[[129 132 122 129 127 128 128 119]
 [132 133 128 137 128 124 116 106]
 [132 128 129 123 125 127 129 126]
 [122 101 123 121 146 152 111 109]
 [110 128 122 146 107 139 126 136]
 [124 133 135 121 125 134 124 135]
 [122 142 141 125 143 130 113 130]]
=>
[[122 142 141 125 143 130 113 130]
 [124 133 135 121 125 134 124 135]
 [110 128 122 146 107 139 126 136]
 [122 101 123 121 146 152 111 109]
 [132 128 129 123 125 127 129 126]
 [132 133 128 137 128 124 116 106]
 [129 132 122 129 127 128 128 119]]

[[125 109 119 134 136 109 120 120 133 115]
 [123 110 128 132 132 104 133 115 137 132]]
=>
[[123 110 128 132 132 104 133 115 137 132]
 [125 109 119 134 136 109 120 120 133 115]]

[[106 114 130]
 [142 143 117]
 [144 145 144]
 [110 108 121]]
=>
[[110 108 121]
 [144 145 144]
 [142 143 117]
 [106 114 130]]

[[136 129 147 119 127 130 137 143 118]
 [139 120 115 131 118 117 135 140 139]
 [119 134 118 115 128 127 113 115 133]
 [123 123 139 141 131 106 130 122 136]
 [131 127 147 120 139 123 125 132 116]
 [124 138 117 111 114 136 130 130 135]
 [126 128 143 119 131 106 125 123 131]]
=>
[[126 128 143 119 131 106 125 123 131]
 [124 138 117 111 114 136 130 130 135]
 [131 127 147 120 139 123 125 132 116]
 [123 123 139 141 131 106 130 122 136]
 [119 134 118 115 128 127 113 115 133]
 [139 120 115 131 118 117 135 140 139]
 [136 129 147 119 127 130 137 143 118]]

[[120 118]
 [135 113]
 [128 141]
 [128 110]
 [157 122]
 [112 117]
 [128 131]]
=>
[[128 131]
 [112 117]
 [157 122]
 [128 110]
 [128 141]
 [135 113]
 [120 118]]

[[122 121 134 116 122 133 132 143 138]
 [115 120 127 133 140 141 140 123 114]
 [122 130 115 141 140 133 122 117 114]
 [122 135 107 142 140 132 118 117 114]
 [142 141 115 136 125 116 122 117 126]
 [121 130 128 136 142 140 122 117 114]]
=>
[[121 130 128 136 142 140 122 117 114]
 [142 141 115 136 125 116 122 117 126]
 [122 135 107 142 140 132 118 117 114]
 [122 130 115 141 140 133 122 117 114]
 [115 120 127 133 140 141 140 123 114]
 [122 121 134 116 122 133 132 143 138]]
---
[[138 133 113 128 130 119 123 114 132 114]
 [156 139 128 140 124 126 139 129 133 138]
 [101 121 130 125 131 138 117 132 129 126]
 [142 107 128 110 118 132 146 120 115 131]
 [143 103 113 111 127 132 146 107 131 108]
 [141 126 115 131 129 135 134 117 139 117]]
=>
[[143 103 113 111 127 132 146 107 131 108]
 [142 107 128 110 118 132 146 120 115 131]
 [101 121 130 125 131 138 117 132 129 126]
 [141 126 115 131 129 135 134 117 139 117]
 [138 133 113 128 130 119 123 114 132 114]
 [156 139 128 140 124 126 139 129 133 138]]

[[128 128 126 128 125 128 126 129 131 128 128 128]
 [129 101 155 126 100 150 107 142 115 155 133 115]]
=>
[[129 101 155 126 100 150 107 142 115 155 133 115]
 [128 128 126 128 125 128 126 129 131 128 128 128]]

[[134 113 107 118 125]
 [146 126 115 116 135]
 [118 136 146 126 132]
 [123 142 157 117 154]
 [124 139 137 128 141]
 [137 138 121 112 134]]
=>
[[134 113 107 118 125]
 [146 126 115 116 135]
 [118 136 146 126 132]
 [137 138 121 112 134]
 [124 139 137 128 141]
 [123 142 157 117 154]]

[[124 110 137 116 121 140 130 138 141 112 130 142]
 [123 112 136 122 134 149 127 146 149 130 129 124]
 [122 119 121 147 116 136 122 127 147 136 131 132]
 [129 124 132 127 125 140 128 135 124 118 118 134]
 [130 115 120 139 140 123 122 136 118 103 121 136]
 [125 129 105 116 117 123 128 133 143 130 141 120]]
=>
[[124 110 137 116 121 140 130 138 141 112 130 142]
 [123 112 136 122 134 149 127 146 149 130 129 124]
 [130 115 120 139 140 123 122 136 118 103 121 136]
 [122 119 121 147 116 136 122 127 147 136 131 132]
 [129 124 132 127 125 140 128 135 124 118 118 134]
 [125 129 105 116 117 123 128 133 143 130 141 120]]

[[138 153 141]
 [134 133 108]
 [113 150 122]
 [133 142 121]
 [129 147 105]
 [136 104 147]]
=>
[[136 104 147]
 [134 133 108]
 [133 142 121]
 [129 147 105]
 [113 150 122]
 [138 153 141]]

[[128 136 145 125]
 [128 138 157 113]
 [153 119 117 123]
 [128 131 132 129]
 [145 126 117 142]]
=>
[[153 119 117 123]
 [145 126 117 142]
 [128 131 132 129]
 [128 136 145 125]
 [128 138 157 113]]

[[129 139 109 139 154]
 [124 133 127 138 139]
 [125 118 131 122 131]
 [128 119 135 132 132]
 [121 126 127 129 125]
 [117 125 130 129 122]]
=>
[[125 118 131 122 131]
 [128 119 135 132 132]
 [117 125 130 129 122]
 [121 126 127 129 125]
 [124 133 127 138 139]
 [129 139 109 139 154]]

[[105 132 110 105 117 140 121 127]
 [107 131 108 107 112 136 122 129]]
=>
[[107 131 108 107 112 136 122 129]
 [105 132 110 105 117 140 121 127]]
